In the rows, 128 means zero.
Rotation paths and how fast each direction turns (degrees a step)
Each turn is a multiple of 5 degrees from 10 to 175, or 0.
Each row of a path follows its step; steps can be skipped.

step 0: [141 113 115 123 135 141 138 142 121 125 130 123 124 132 122 133 121 119
 137 123 131 115 131 129 118 127 127 119 119 123 128 133 132 127 114 130
 117 142 126 133 113 132 107 112 128 121 123 126 119 118 123 114 121 122
 135 117 125 132 138 135 129 137]
step 1: [155 126 133 118 122 130 133 128 130 131 125 127 124 117 144 138 120 128
 123 119 117 124 135 119 120 131 116 123 125 122 139 125 141 125 120 133
 125 126 133 124 117 130 139 131 140 132 142 111 122 130 132 120 141 124
 125 126 120 121 133 128 120 149]
step 3: [128 113 142 128 142 145 137 127 128 126 138 131 114 122 132 128 125 130
 119 111 139 139 137 139 131 116 120 125 119 130 133 128 136 123 127 126
 122 122 142 122 141 130 136 121 137 126 120 120 139 132 133 117 136 121
 122 111 124 126 120 139 121 121]
step 4: [134 118 133 130 138 137 127 145 114 123 118 123 138 118 120 111 110 129
 134 117 117 132 124 140 128 116 120 130 129 132 127 136 134 126 123 121
 110 139 139 130 129 111 126 132 135 134 140 127 122 132 116 119 118 138
 128 128 127 126 128 133 120 122]
step 5: [126 136 118 140 130 132 128 146 135 121 130 128 115 127 137 137 125 122
 123 120 122 128 127 125 125 118 136 118 132 134 139 135 138 129 115 113
 112 138 137 118 132 121 130 121 127 122 132 121 128 115 124 107 131 125
 116 124 133 110 132 115 133 137]
step 8: [121 118 131 127 130 123 131 136 129 144 121 122 119 116 135 128 116 130
 125 120 125 139 120 136 140 127 117 121 116 116 131 135 146 132 112 130
 122 134 124 117 124 139 107 127 120 135 133 121 134 124 131 121 125 130
 123 121 129 144 119 135 121 115]
step 9: [122 115 140 122 132 144 137 137 125 108 126 124 122 119 129 141 129 119
 138 126 136 125 132 132 117 120 115 136 123 136 137 127 140 121 119 126
 128 132 130 132 117 132 122 123 124 133 133 117 119 131 144 105 113 128
 124 127 124 121 130 123 119 119]
step 11: [130 128 119 115 139 129 137 123 126 124 139 134 125 118 133 141 132 111
 129 132 124 122 125 125 122 121 129 127 127 125 131 128 147 128 128 114
 115 148 132 136 126 124 127 125 147 130 131 123 128 113 123 114 143 117
 139 113 128 131 131 140 133 127]
step 12: [146 124 132 118 136 132 131 134 129 144 124 132 118 120 134 134 117 121
 123 114 129 134 140 140 125 108 124 126 121 119 138 126 123 137 123 129
 119 121 134 130 122 133 124 121 139 111 141 121 135 129 121 134 120 125
 139 118 131 126 135 141 116 137]
step 13: [138 116 129 114 133 129 136 137 135 117 141 115 124 117 128 120 133 143
 131 108 116 122 122 130 136 119 120 127 120 136 130 141 143 134 113 118
 124 130 142 127 120 125 130 125 137 133 137 121 129 132 124 127 120 129
 130 121 127 138 117 119 128 143]
Directions:
[132 129 128 127 128 128 129 132 126 126 128 129 129 129 125 126 127 129
 129 129 133 130 123 125 129 129 130 124 126 130 128 130 129 128 130 130
 130 127 133 127 127 128 129 132 130 128 129 125 128 127 127 129 127 126
 127 129 124 130 130 129 129 127] -> 115
[128 129 127 129 128 125 128 128 126 131 125 127 127 125 129 127 128 130
 127 129 127 127 125 127 126 129 128 126 130 131 128 131 131 127 125 127
 130 131 125 126 130 125 131 129 128 131 132 133 125 127 126 129 133 126
 130 128 124 127 127 129 124 129] -> 115
[131 126 129 128 127 128 127 127 132 132 127 124 126 125 127 126 132 125
 127 128 128 124 130 123 128 129 131 124 124 129 129 127 128 128 126 129
 129 125 128 126 126 130 126 130 128 128 128 127 126 128 126 129 128 130
 130 127 130 130 125 127 129 132] -> 60
[128 130 126 126 128 127 130 127 133 131 128 128 129 126 124 126 122 129
 126 130 126 128 127 128 127 127 129 133 131 131 131 129 122 126 127 127
 132 126 129 127 126 128 127 129 129 129 130 126 128 129 127 126 125 129
 127 126 128 125 130 129 127 128] -> 135
[131 128 129 127 129 129 128 131 131 128 128 128 123 132 126 129 130 125
 127 127 130 127 130 130 124 127 127 124 129 130 129 128 124 129 128 128
 129 128 129 129 129 128 126 127 126 126 129 134 126 124 129 128 126 125
 127 131 130 125 130 128 127 126] -> 155
